Questions about the table below. Indices start at 1.
1) Give the entry just right of the largest entry.
2) Give the entry in row 1 and column 3.
3) Give the entry in row 2 and column 2.
4) Give the entry just left of the smallest entry.
5) Give the entry directly below the smallest entry.
6) Give the bottom-left entry.
7) Give the entry just right of 2.024.
8) Give the entry just right of 0.147.
-1.291 0.617 2.024 4.012 5.079 2.456
-1.291 0.973 -0.351 0.490 0.397 -2.135
-1.266 0.639 0.147 -0.268 -0.449 1.123
1) 2.456
2) 2.024
3) 0.973
4) 0.397
5) 1.123
6) -1.266
7) 4.012
8) -0.268

a =
[[ 0.159 -0.049 -0.093 -0.063 -0.040 -0.010  0.069  0.099 -0.139 -0.023
  -0.017 -0.184 -0.005  0.123]
 [ 0.028  0.136  0.055  0.110  0.091 -0.054  0.019 -0.039  0.118  0.022
   0.103  0.183  0.071 -0.034]
 [ 0.186  0.008 -0.059 -0.013  0.011 -0.104 -0.018  0.051 -0.117  0.061
  -0.037 -0.157  0.029  0.043]
 [ 0.061  0.080  0.079  0.064  0.063 -0.102 -0.067 -0.003  0.087  0.103
   0.088  0.128  0.055 -0.019]
 [ 0.133  0.082  0.029  0.061  0.028 -0.077  0.001 -0.006  0.064  0.014
   0.084  0.105 -0.007  0.013]
 [-0.069  0.012  0.140  0.024  0.024  0.050 -0.014  0.033  0.199  0.039
   0.155  0.244  0.027  0.055]
 [ 0.065  0.152  0.025  0.116  0.117 -0.121 -0.017 -0.041  0.041  0.076
   0.060  0.091  0.109 -0.068]
 [ 0.150  0.155 -0.027  0.108  0.100 -0.151  0.000 -0.045 -0.022  0.049
   0.015  0.009  0.081 -0.062]
 [ 0.160  0.026 -0.101  0.001  0.031 -0.054  0.054  0.037 -0.133  0.000
  -0.059 -0.180  0.051  0.039]
 [ 0.174  0.052 -0.066  0.017  0.043 -0.117 -0.002  0.020 -0.115  0.048
  -0.046 -0.146  0.057  0.006]
 [ 0.041 -0.033  0.108 -0.031 -0.019 -0.048 -0.085  0.069  0.088  0.109
   0.105  0.106  0.002  0.071]
 [ 0.026  0.163 -0.049  0.125  0.118  0.013  0.150 -0.070  0.053 -0.076
   0.041  0.102  0.102 -0.045]
 [ 0.158 -0.018 -0.044 -0.033  0.000 -0.084 -0.023  0.069 -0.109  0.070
  -0.024 -0.150  0.028  0.059]
 [ 0.159  0.004 -0.064 -0.014  0.019 -0.082 -0.003  0.054 -0.119  0.056
  -0.037 -0.161  0.044  0.043]
 [-0.023 -0.043  0.003 -0.034 -0.033  0.163  0.155  0.068  0.087 -0.112
   0.101  0.097 -0.018  0.141]
 [-0.050  0.095  0.045  0.082  0.061  0.077  0.118 -0.017  0.156 -0.075
   0.104  0.203  0.055  0.029]]
The entry just left of the largest entry?
Answer: 0.155
The entry just left of -0.027?
Answer: 0.155
The entry just left of -0.062?
Answer: 0.081
The entry just left of 0.014?
Answer: 0.064
The entry just right of 0.017 is 0.043
The entry just left of 0.183 is 0.103
The entry just right of the smallest entry -> -0.005

B =
array([[-4.640,  5.013,  3.308, -3.010, -4.009,  3.283,  2.846, -3.168,
        -5.621,  4.147],
       [ 1.261, -0.372, -0.890,  1.020,  0.779,  0.744, -0.086,  0.336,
         1.447, -0.971],
       [ 2.255, -2.439, -0.838,  2.612, -1.289, -2.295,  1.730,  0.074,
         3.027,  1.553],
       [ 1.610, -1.135,  0.221,  1.951, -1.312, -1.736,  1.531, -1.061,
         2.258,  2.486],
       [ 2.455, -1.464,  0.107,  1.708, -2.697, -2.785,  2.089, -1.472,
         2.415,  3.684],
       [ 4.529, -1.877, -2.463, -4.737, -0.730, -2.599, -5.127, -3.609,
         4.095, -4.293],
       [-4.413,  4.637,  1.895, -1.731,  0.286,  3.413,  0.526, -0.951,
        -4.029,  0.959],
       [-0.427,  0.486,  0.408, -0.112,  1.668,  0.539, -0.551,  0.853,
        -0.066, -0.799],
       [ 2.407, -1.585, -0.158,  2.380, -0.972, -1.634,  1.138, -0.484,
         2.643,  2.022],
       [ 0.859, -0.886, -0.437,  2.072,  2.294,  0.713,  0.757,  0.650,
         1.471, -0.878],
       [ 2.984, -0.603, -0.697, -4.041, -1.249, -1.792, -4.584, -3.556,
         1.736, -3.371],
       [ 3.727, -2.466, -0.693,  2.574, -1.300, -3.320,  1.234, -0.649,
         3.514,  1.733],
       [-0.939,  1.131,  0.453, -1.869, -1.446,  1.139,  0.790, -2.110,
        -0.391,  1.538],
       [ 2.356, -2.675, -2.095,  2.486,  3.647,  0.508,  1.571,  1.282,
         3.107, -2.019],
       [ 1.998, -1.634, -2.060, -0.421,  0.436, -0.237, -1.549,  0.075,
         2.377, -1.657],
       [ 2.421, -3.301, -0.974,  2.402, -2.109, -3.229,  2.290,  0.055,
         3.186,  1.703]])
The entry just right of 0.286 -> 3.413
The entry just left of 1.571 -> 0.508
Report the entry just left of 4.147.
-5.621
The entry just left of 2.089: -2.785
Report the entry just left of the smallest entry.
-3.168
The entry just left of 0.221 is -1.135
Report the entry just left of -3.010.
3.308
Report the entry just right of -5.127.
-3.609
Report the entry just left of the largest entry.
-4.640
The entry just left of -1.657 -> 2.377
The entry just left of -0.971: 1.447
